Each scene shows the same named points in several views, each turned, perhaps mirrored, and shifted as a whole.
A view may leave some points out, and in a few views one point is out of place. Which views, in the order they come, and which point in each? Write none if none.
Scene 1:
In the rows, zero is written as 128.
A:
  K498 [144 114  45  95 126  69 189  93 131 144 220 107 136 165  89 120]
  K557 [152 115  26 109 125  79 175 114 137 110 196 115 128 174  84 115]
  K468 [151 113  47  90 125  71 184 108 134 139 207 108 136 166  82 118]
  K596 [141 121  25 103 132  81 175  89 146 108 203 116 127 163  81 119]
  K202 [142 116  39  97 129  72 186  87 135 135 219 110 134 163  89 120]
  K797 [158 109  50  89 147  77 179 100 144 124 201 144 134 167  85 135]
  K398 [154 110  34 106 142  80 177  98 139 111 203 139 129 172  91 130]
  K915 [155 116  49  82 134  74 180 109 144 132 198 119 135 164  76 122]
  K91 [145 118  43  92 127  72 186  97 136 137 213 107 134 163  84 119]
B:
  K797 [102 157 104  86 151 114 119 100 103 124 177 132 143  80 136 139]
  K491 [100 166 110  86 145 122 120 100  97 127 186 136 143  90 119 136]
  K596 [102 167 110  98 137 118 134  87 113 127 183 135 140  95 127 128]
  K91 [101 171 113  80 133 134 116  97  98 136 192 143 141  98 106 128]
  K202 [104 168 112  81 134 132 122  95 101 132 183 146 145  99 100 126]
  K557 [102 170 107  90 124 125 122  82 120 144 191 139 132  92 138 120]
  K915 [ 98 170 109  79 139 128 106 103  94 139 198 136 138  88 127 135]
  K398 [106 153 103  81 139 119 116  91 117 132 170 141 142  80 136 126]
  K468 [100 174 112  77 130 136 109  99  98 144 198 144 137  95 113 127]
  K498 [104 170 113  75 131 137 115  97  97 137 188 149 144  99  96 125]
C:
  K398 [162 137 122  98 139 118 101 126 134 184 108 128 139  82 194 111]
  K202 [174 144 129 115 140 111 118 151 129 190 116 143 148 105 186 125]
  K596 [165 138 128 109 137 116 114 120 132 192  95 133 143 104 177 120]
  K498 [176 142 130 116 138 112 117 160 130 184 120 146 149 108 191 128]
  K491 [166 138 136 109 131 120 114 138 123 183 106 137 137  93 181 132]
  K557 [164 128 123 107 138 123 105 124 146 180  96 135 147 113 194 110]
  K468 [171 133 132 115 133 123 113 153 135 173 113 145 147 110 196 128]
  K91 [172 138 132 116 135 117 117 151 132 182 113 144 146 108 188 129]
  K915 [166 129 136 109 127 130 111 145 130 168 107 140 139  98 193 133]
  K797 [162 135 131  98 131 124 102 139 125 172 112 131 131  73 195 125]
D:
  K468 [108 131 154 119 141 146 130 128 139 119 114 167 150 144 129 125]
  K797 [125 114 160 139 144 127 138 143 139 108 102 169 140 123 133 132]
  K498 [104 137 153 112 152 149 124 135 147 122 110 164 139 145 137 120]
  K491 [118 122 160 127 144 135 132 148 138 113 117 174 142 139 142 114]
  K557 [111 134 151 138 112 145 140 127 143 100 119 160 148 136 142 118]
  K596 [115 131 157 134 124 140 136 147 145 102 123 167 139 138 155 105]
  K915 [117 120 158 127 139 137 135 135 131 115 116 175 153 140 128 126]
  K91 [108 133 155 117 145 146 129 136 142 119 115 168 144 145 137 118]
  K398 [120 125 156 144 129 133 139 142 148 100 105 159 134 121 145 124]
E:
  K596 [ 83  83 105 130 146 138 125 122 130 141 118 127 136  97 128 116]
  K557 [ 93  84 104 138 151 118 128 124 140 142 132 122 149  87 126 118]
  K468 [ 96 103 129 149 150 123 143 140 140 138 124 124 136  96 132 129]
  K498 [ 94 107 136 148 145 130 148 131 130 136 121 124 133 105 142 123]
  K202 [ 89 102 130 143 144 135 144 126 128 138 118 126 133 104 139 120]
  K797 [ 86  88 113 147 166 145 159 142 138 150 110 130 138  81 119 112]
  K915 [ 91  96 121 146 158 132 143 148 144 142 117 128 133  90 121 130]
  K491 [ 84  92 118 139 153 144 140 138 133 142 111 131 128  96 125 122]
  K91 [ 92 102 129 145 147 130 141 134 134 138 120 125 132 102 135 126]
  K398 [ 86  82 104 140 159 139 149 124 133 148 118 126 146  82 125 103]
F:
  K468 [141 172 194 104 114 111 120 159  92 183 116 115  69  92 139 102]
  K797 [171 166 194 105  98 126 125 158  81 184 119 138  56  97 147  85]
  K557 [155 182 183 103  95 121 116 170  97 180  96 123  88  86 154 100]
  K491 [164 178 197 104 109 113 122 166  69 183 119 127  69  88 146  97]
  K498 [142 172 200  89 121 114 125 166  84 177 121 108  68  92 136 102]
  K915 [153 173 194 114 107 110 118 155  84 189 118 128  66  93 143  97]
  K596 [168 187 191  97 102 117 119 176  72 178 105 124  86  82 154 101]
  K398 [169 170 194  85  99 136 129 171  84 172 111 126  65  93 148  88]
  K202 [150 176 199  88 118 116 126 171  78 175 119 111  71  88 140 101]
G:
  K596 [149 137  96 121 169  91 104 117 168 122 173 117 161 163  82 178]
  K491 [155 137  91 123 174  90 108 139 157 119 169 114 158 151  72 170]
  K91 [150 152  87 134 180  85  96 142 166 118 171 109 161 151  77 159]
  K557 [142 145  91 137 175  92 109 117 176 134 188 111 164 173  75 171]
  K468 [148 154  85 141 183  87 100 143 167 123 178 104 160 152  72 156]
  K498 [149 158  85 135 181  84  88 148 168 116 167 112 168 149  77 157]
  K398 [147 133  92 125 173  95 112 134 166 135 175 129 176 171  60 178]
  K915 [152 141  86 135 181  91 115 144 158 125 180 105 154 151  66 161]
  K202 [151 152  89 129 177  85  89 141 168 115 165 116 169 152  78 164]
  K797 [153 130  88 127 176  95 119 151 154 132 174 123 169 158  52 171]
Views with a point moved: B, F
  B moved: K797
  F moved: K398
